One vector is turned by the same rotation once a tick. Each row is the vector after some number of ticks, and that number follows the row.
The counts run from 0 to 532.
[ -4  11 -10  17  -2   4 -15  -2  -4   4   9   2  14  -4  13  -3  -6  -9
   5  14  -5  -9   2 -23  -9  -6 -14  -4   1   7  -2   3 -14 -21   8   9
  -5  -2 -10 -14   5   0  17 -14   1  -8   4   0  -2  21  -9   5 -22  27
  26 -10   0   2  -6  15   5   1  -4 -19  -5  19 -13  -7  -4  -2  19 -11
  -1  14  11  28  11] -> 290
[  7  26   5   1  -9  11 -11   8  -5  12   3   6   8   0  13   1  -7   6
   5  -4  -9 -13   4 -10 -21  -3   0 -15  18   1  11   5  -5 -20   5   1
  11   3   0   2   2  16   3 -11  -6  -1   2 -11 -11   6  -6  -3  -6  23
  20  -4 -17 -18 -11   5  -1  26  -4 -27   8  -1  -8  -8   1 -12  28  -5
   4  12   8  16   5] -> 83
[-11   6  -1 -13  -8   5  -1   0  17  16  20  -1   3   9  -1  -5 -16   4
   3   8  -8 -12  -1  -8 -22   2 -19 -10   9   0   0  12 -17 -17   6   3
   8   6  -4  -1  -7  15  11  -2  10 -13 -12 -13   2  22   5   0   0  27
  23  -2  -4  12  -9 -14   0   0  -8   6   1   9  -6 -23  -2 -19  14   0
   6  21  17   3   5] -> 348
[ -3   6 -14   1  -7  11   6   0   0  16  15   0   1  20  13   3 -23   1
  10  19  -6  -8  12 -19 -22  -6 -11   0   7   9  10   3  -9 -13  15   8
  13   1  -3   3  12  -6   9   5   4 -11   2 -13  -3  21  -1   3 -14  37
  28   4   7   7 -25  11  -8 -12  -5   6   5  10  -1 -10   9  -4  16  -1
   6  11  11   8  10] -> 485
[  0  11  -8  -7  -2  16  13  11  -2  24  18   2   4  16   5 -11 -30   1
   4   5  -2   2   2 -11  -2   3 -13 -14  13 -14  12   6 -23 -13  13   3
   5  10   0   8   5  20  13   0   9  -6  -2  -6   3  19  15  -3 -12  21
  23   0   6  -5 -12 -10 -12  -2   5  -1   5   3 -11 -11   0  -6  28   0
   9  10  11  -8  19] -> 345
[ -4  -3 -11 -16 -12   9   0  10  -3  23  14   2 -14  10  11  -9 -20  -1
   5   8 -12   1   4 -15  -3   9 -18 -13   6   1  -2  -4 -17  -5  29   6
  -8  -8  -9  11  -7   3  -5 -23  12   1  -5   0   4  14  -3  -3  -9  27
  23  -4   0 -10 -18  -2  -8   6  -5  -2  -5  14 -25  -9  12  -6  10   1
   6  11  18  12  20] -> 20
[ -1  -2 -14  -3 -11  16  -7   4   7  12   7   5   1  22   4   3 -14   6
   6  -2 -34 -17   2  -5 -34  -6  -9   5  21   6   8   1  -5  -6  -2   3
   3   7  -4  -6  -1  -1   3  -5   7  -3  -3   4 -17  17  -4   4  -7  19
  40  -9 -12   3 -16   4  -1   7 -10 -10   8   0   6 -13  -4 -13  21 -14
  12  13  -6   4   3] -> 49
[ 14   3  -3   2 -22   1   0   4   8  26  10   2  12  17  10   0 -13  -8
 -16   1 -12  -7   3 -21 -25  -6  -4  -6   8   1   0 -17   0  -4   9   1
   3 -12   0  14   0  -8   5 -14  -8   2   4 -12  11  11  -5  -7 -14  22
  18  -9  -9 -29  -5  10 -15   2 -14 -14   7   6 -11  -2   3 -17  11 -10
  16  14  -2  20   9] -> 125
[  2  15   1  -3 -25   6  -6   9  -5  21  17  -1  -5   9   2  -3 -16 -11
 -13   7  -1  -4   0 -15 -16  -2  -2  -3  10   5  -7  -5 -17 -19  24  17
   9  -6   4  10  -6  -3   5 -10  -2  -4   9  -4   2   4   4  -4 -25  21
   6  -4 -10 -24 -18   3  -2   5 -10 -11   6  17 -10  -8   3 -23   9   1
   1  26  11  13   8] -> 457
[ 12  16 -10  -1 -22   0   7   0  -3  11  19 -14  10  11   6  -5  -2  -4
 -12  13  -7   0  14 -17 -15 -12 -11  -7  14  -6   3  -5  -2 -18  21   7
  12   5   4   4  -5  -4  17  -9  -2   1   3  -8 -15  15   6  -4 -17  24
  19   5 -11 -10 -19  24 -15  -1  -5  -2   8   9  10  -9  11 -20  15   3
  13   8   9  -2  16] -> 454
[ -4   3  -6 -13 -15  10   0  11   1  33  10   2  -7  20   8   2 -11   1
  -1  12 -15  -9   7 -18 -23   3  -3   2   8   3   4   5  -9 -25  20  14
  22 -12   1   7  -3   3   9   6  11 -14   9  12  -6  12  -6  -1 -15  26
  13   2  -6  -4 -17   7 -10   9  -4   6  12   6 -12 -12  11 -20   4   3
  -7  15   8   7   6] -> 178
[-11  -2 -23   2  -8  12   7   3   4  16  18   3  10  20   2   3 -11   0
   3   5 -14  -5   8 -14 -21   1 -14   0  -6 -11  -6   2  -9 -10  -1   9
   6   4  -4  -8  14  14  17   1  14 -21  -2   9  -3  26   1   2 -11  25
  29 -15   8   8   2   1   4  -1  -6  -6  -7  13  -5 -22  -6  -9  19 -11
   9  13   2   7   7] -> 9
[ -4   9   3  -2 -21  14   4   0  -6  22   1   0   9   9  14   7  -9  -3
   0  11 -15 -16   5 -23 -28  -9   2  -6  11   7  12   5  -1 -24   9  18
  18  -6  13  10   3 -10  19  10  -2 -14  10  -7  -7   1  -5   1  -9  17
  12   3 -11  -8  -7   9  -6   7   8 -14   5  -8   3  -3  -4 -26  20  -4
   1  16  -2  18  13] -> 413
[ -1   1  -2 -17  -4   2   0   7  14  33  10   1   3  18   2   2 -19  -5
 -10   2 -18  -2   4 -13 -21   2  -3 -11   4  -7   4 -13 -11 -14  16 -10
  14  -9   9  21  -7  10  15 -10   5  -1  -7   3  -1  16  18   0 -10  20
  22  -1  -1 -14  -6  -5 -26   4  -7   0   8   6 -11  -4  -1 -27  12  -7
   5  11   3   4  12] -> 503
[ -3  17  -2   8 -14   2  -9  -8  10  11  18  -5  15  -3   6 -14  -2  -3
  -3  13   2  -9  -9 -18 -17 -10 -14 -11   5  -5 -12  11 -12 -21   4   9
   6   7   3  -4   0   5  15 -13  -3 -12  -9 -21   1  20   0  -6  -5  34
  14  -7   4  -2  -7   0   5   7   1  -8  -7  10  -8  -9   0 -23  23  -3
   9  19  19  17   6] -> 114
[  7   9   8  -6 -21  14  -2   7  -9  14   7  -4  -1  11  20 -10  -6  -7
   7   1 -14  -4   2 -15 -13  -3 -16 -11   9   5  -6   1 -13  -4  22  12
  -5   4  -7  -3   3   1  -2 -19  -1   2   3 -14   8   1 -12 -11 -14  30
  12 -12 -15 -15 -24   5   5   6   2  -7  -2   4 -18  -5   5  -5  23  10
  13  18  18  11  17] -> 254
[  7   8 -18   6  -1  11   7   7  -6   7  28   9   6  10  11   3 -32   8
   0   4 -10  -3   4 -15  -5   3 -15 -11  13  -8  14   3 -15  -6   8   4
  -6   1 -12  -4   5  14   8  -8   2 -15  -7  -1  -9  24   0   0 -16  21
  37  -3   6  -8 -15   1  -5  -1 -10 -10  -9  11  -8 -18   8  -6  23 -12
  16   9   4   3  13] -> 12
[ -7   5 -12 -10 -18  20  17  -2   4  27  10   2   4  10  15   5  -9   9
   7   4 -25  -8   1 -11 -32   2  -7  -5   8  -2   9   7   6  -8  12  10
  14   9   1   5   5   7   8   2   8 -25   4  -8  -9  11  -6   1  12  29
  20  -2   3   9  -3   4  -6  -1   5  -1  -3  -3  -3  -8   8 -18  22   1
  11   2  -6   0   5] -> 211
[  8   5   4 -21 -16   5   9   5  -6  23  15   3   5   2   8  -1 -32   5
 -13   3   5  -3   7 -18  -4  13 -13 -17  14   2  15   0  -9 -17  15   2
   7  -8  -9  17   1  14   1  -6   8 -13  -6  -6   1  16  -6  -8  -5  20
  25   5  -9 -12  -7   0 -25   1   0  -2  -4  11 -22 -10  14 -11   6  -3
  11  18   5   5  13] -> 169
[ -6   6   6   1 -12  12  -8  -7   0   3   5   1  18   4  14  -7 -13   8
   8  10 -10 -14   4 -16 -12  -5 -15 -13  13  11  11  19  -5 -18  -5   7
   1   8  -4 -12  -3  12   9 -10  -1 -12   3  -7   2  21 -13  -5 -14  29
  25   0  -6   8 -18   2   5  10  13 -15  -8  -4  -7 -14 -11   1  29  -2
  14  22   6  10  13] -> 245
[  9  16   7  -8 -17   8  -2   4   1  16   7  -1  23  17   6  -2 -16   1
 -18   8   2  -1   7 -21  -7  -9  -6 -16  18   0  10  -5 -11 -19  -1   2
   8   1   1  12  -8  10  12  -2  -4   2   6 -11   5  12   2 -11 -23   8
   6   1 -18 -20 -14  14 -16  10   2 -18   7  -7  -7  -7  -5 -12  11  -3
   9  29  -2  10  12] -> 273
[ -6   7   9 -18 -21  14   3  -1   4  22   5 -12  -1  17   2  -7  -3  -1
  -1   6  -5 -10   5   0 -29   0 -12 -11   9   3  -9   2 -10 -16  13  13
   6  17   6   5   1  12   3  -7   2  -1   6 -26   0   2  -2  -1  -4  32
   2  -6 -13  -5 -17  -8  -2   3   4  -4  11   4  -6 -15  -8 -17  19  10
   6  23  12   7  10] -> 73
[  2   5   1 -15  -4  15   4   5 -12  20   8  -3   5  22  10  -4 -21  -4
  -1   8 -18   1   9  -2  -7  -3 -12 -14  19  -2  20   3 -11 -14   8   9
  12  12  -2  -2   5   7  11   2   3   5  10   4  -4   8   3  -4 -18  14
  26   5 -16  -1 -21   3  -8   9   3  -7  13 -17  -3  -4 -11  -3  25  -1
  13  12   1  -3  23] -> 377
[  0   5  -7 -10 -13  16   8  -1  -3  16  13   0   3  14   9   5 -19   8
  10  -6 -13 -10   8   0 -29   2 -18  -7  19   2  19   7   0  -7  -3   6
   5  15 -12   5  19  10   0   0   8 -10 -10 -20  -6   9 -12  -8   8  29
  33  -4 -10   1 -13  -3  -9   0  -2  -4  -9  -4  -4 -16   6  -9  19  -9
  15   6  -1  -6   9] -> 207
[  1   1  -8 -22 -15  10  11   4  -2  30  18   0 -12  12   3   4 -15 -14
  -7  -2 -12 -10  -1  -1 -30   6 -15  -7   5  -2  -1  -7  -4  -3  19  10
   5   7  -5  20  11   9   8  -5  15  -8   3  -6  -2   0  -5  -5   6  24
  13 -10  -7  -5  -5 -14 -13   5 -10   5  -8   3  -6  -8   7 -25   5 -12
   0   2  -1   6  25] -> 27
[  2   5  -1 -11  -6  15  -1   6   1  31   5   5   4  27  -1   4  -8 -15
  -4 -10 -20 -15   0  -1 -27  -5  -5  -5  17   0   4 -10  -8  -1   7   8
  10   6   9  14   3  -2   4  -2  -9   6  10  -3  -5  -4   2  -2 -14  17
  18  -6 -14 -19  -9  -6  -6   6 -14 -19  13 -10   0  -4 -19 -19  22  -8
   9  10 -11   8  17] -> 229
[ -9   5  11 -13  -4  10  -7   2  -8  17   6   2   5  12   9  -4 -20   3
   2   8 -13 -12   6  -9  -7   5 -13 -15  20   5  18  10 -13 -19   4   9
  17   7  -8  -2  -6  14  10  -5   5  10   4   4  -5  12  -5   0 -14  18
  24   7 -17   7 -20   0  -7   9   5 -11   4 -21  -5  -6 -13 -10  21  -8
   8  22   5  -1  20] -> 376
[  8  13 -11  -2 -19   7  13   4   3  30  11   1   8  20   3   3 -19   2
 -14   2  -6   2  -3 -21 -25   1   0   0   5 -10   3  -3  -3 -16  10   6
  14  -9   3  16   6  10  19   7   2 -23   1   1  -1  19   4  -7 -12  22
  17  -8   2 -17   2   5 -12   3  -3  -7   0   9 -10 -11  15 -25  12  -3
   7  11  -3  11   0] -> 314
[ -8   2   3 -21  -9  15  -2   6  -7  23  -2   7   5  12  17  -3 -24  -7
  -3   9 -18   1  15  -9  -9  10 -10 -15  10   4  11   1 -14 -22  14   4
  13  -7   4  11  -3  13  12  -2   6  -3  11  19  -3   7   3   2 -13  21
  18   3 -12  -4 -10  -3 -10  11   3 -13   9 -15 -15  -1 -15 -12  23   2
   4  13  -2   9  35] -> 372
[ -3  -1 -10 -19  -9  17   1   3  13  17   8  -4   4  19  -9   4 -10   3
 -12   4 -18  -8   4   1 -26   9  -8  -3  12  -3  -4  -2 -11 -24  -2  11
   9  13   8  -1  -9  16   8  -4  13 -10  -2  11 -11  17   6   0 -12  23
  16  -7 -10  10  -8  -7  -3  16   1  -8   7   2   4 -23 -17 -22  13  -4
  10  19  -3   8   4] -> 41
[  9   1  -7 -19 -16   8  13  -2   2  25  13   2   1  14   7   2 -36   2
 -17   8  -2   2  10 -14 -15  10 -11 -13  10   0   7  -6  -3 -19  12   1
   5   0  -2  14   3  12   5   4  10 -12   2   0   1  13   0   2 -10  23
  19   0  -1 -10  -9   5 -23 -10  -9  -5   0   8 -12 -10   6 -16   1  -6
  14  13  -4   5  19] -> 170
[ 16  21  -4  -3 -29   1  10  -1  -5  14  25  -6   2  12  -1 -11  -5 -21
 -20   8  -8   3   5  -7 -13  -4 -10  -4   7  -7  -4  -3  -9 -17  15  14
   9   7  -3  -4   1   1   8 -10  -3   1  -1 -10 -11   9   2  -9 -12  27
   9  -3 -12 -22 -19  12  -9  15  -7  -7   0  10   9 -15   7 -19  10   2
  11  16   5   3   8] -> 455
[  6  22  -1  -5 -14   8   1  -2 -12  10  13 -12  18  -5  14 -10 -12  -4
 -11  14   8  -2  14 -22   3  -3 -13 -17   8  -2   3   2 -10 -27  12  13
   6   4  -9   3  -1   7  15 -12   3  -8   1 -13  -1  17  -7  -3 -15  25
  10   6  -9 -11 -10  11 -17  10  11 -11  -6   5 -11  -9  12 -10  17   7
   7  17  15  10  14] -> 448
[  5  15 -12  -5 -20   7   6  -3  13  20  16  -1  11  15  -1  10 -18  -2
 -14   0  -6 -10   2  -9 -33   2  -2  -1   5  -6  -3  -4  -1 -19   2   4
  12  -2  -1   5   5   4  16   5   8 -24  -1   0 -11  22   1   0  -5  22
  23  -7  -5  -8   4   2  -8   3 -10  -7  -2  13  -5 -17   4 -29   9  -6
   6  11  -3  11  -3] -> 315
[ -3  10  -8  -8  -4   9   1   7  -6   8  13   6   6   8   7   4 -10  -4
   4   0 -15  -7  11  -8 -12   6 -15  -4   8  -2   8  13 -12 -22  -2   6
  15   2 -17 -13  16  18   4   3  15  -6  -1  12 -13  22 -11   1  -4  27
  30  -8 -14  11 -12   8   2  18  -1  -7  -6  -4  -9 -16   0  -7  22  -5
   4  10   7   2  15] -> 519
[ -6  11   6  -4  -4  10 -13  10   0  23  -3  -3   7  10   8  -7  -3  -2
   5  -1 -18 -18   4 -14 -16 -10  -7  -8  19   4  10   9 -13 -10  -2  -1
  23   2  -5  10   1   3  13 -10   3  10   2  -5  -1  13   2  -6 -10  12
  26  -4 -13  -3  -9   0  -9  26   0 -14   4 -21   2  -5  -8 -11  21 -11
   3   7   7  15  22] -> 232
[ -5   6  -2  -2  -3  14  -9   4   7  10  -2   2  15   4  16  -1  -2  11
  13   1 -19 -14  -3 -18 -21  -5 -13 -18  11   2  -1   4  -7 -10   5  -4
  -3   4   2   3  -1  12  12 -23   5  -9  -5  -8  -1  18  -3  -2   1  26
  27 -17   1   1  -5   0   1  15   0 -13  -5   3 -14  -5   0 -13  37   0
   6   6  14  18  13] -> 394
[ -5  16 -12  -3 -11   2   0   7  -1  16  25  -4  -4   2   5  -5  -6  -8
   5   8  -8  -9   2  -6 -19   1 -12   0   1  -9  -5   9 -11 -16  19   6
  16   6  -4   0  12   6  13  -7  11  -6 -11 -10 -11  21  -3  -2  -4  39
  25  -6   2   6  -7   1   0  10 -12   2  -5  21  -4 -12  12 -20  15   0
  -6   3  27   4   9] -> 492
[ -1  -8  -2 -17 -21  14   8  -6   5  29  -8  -2  13  19  11   1  -4  -3
 -12   4 -19  -9   8  -5 -28  -1 -15 -15   4   6   1  -9   4 -10  17   8
   0   6  -2  12   3   1   5 -11   4  -8  13  -9   0   0 -11  -6   1  26
  11 -10 -16 -12 -11   6 -17  -2   3  -9   3  -6  -6   2  -5 -14  20   0
  13  11  -8   9  21] -> 405
[  5   3   9 -19 -17   5  -3 -11   5   8   9   6  11  -4  16  -3  -8   0
  -7   0  -9 -17   5 -11 -15   1 -25 -18  13  11   8  -2  -3 -11  12   4
  -4  10 -12   4  -7   6  -1 -21   4   4  -2 -24  -1   6 -21  -9   5  25
  22  -1 -20 -10  -6   4  -5  13   1 -13  -9  -3  -9  -4   2 -17  16  -5
   9  17   7  10  20] -> 402
[  7  12 -10  -8 -10   1  -3   2   2  17  16   5  11  12  -9   3 -22 -22
  -9  -9  -9   1   1  -2 -11  -1 -10  -3   0  -4  -8  -9 -18 -15   3   3
   6   1 -16   8  13  16  16  -4   9  -4   2   4   1  13   1  -2 -21  24
  15 -16 -12 -14   2  -4 -10  14 -15 -23  -7   9 -11 -15  -5  -5  11 -19
   1  18  -9  13  15] -> 469
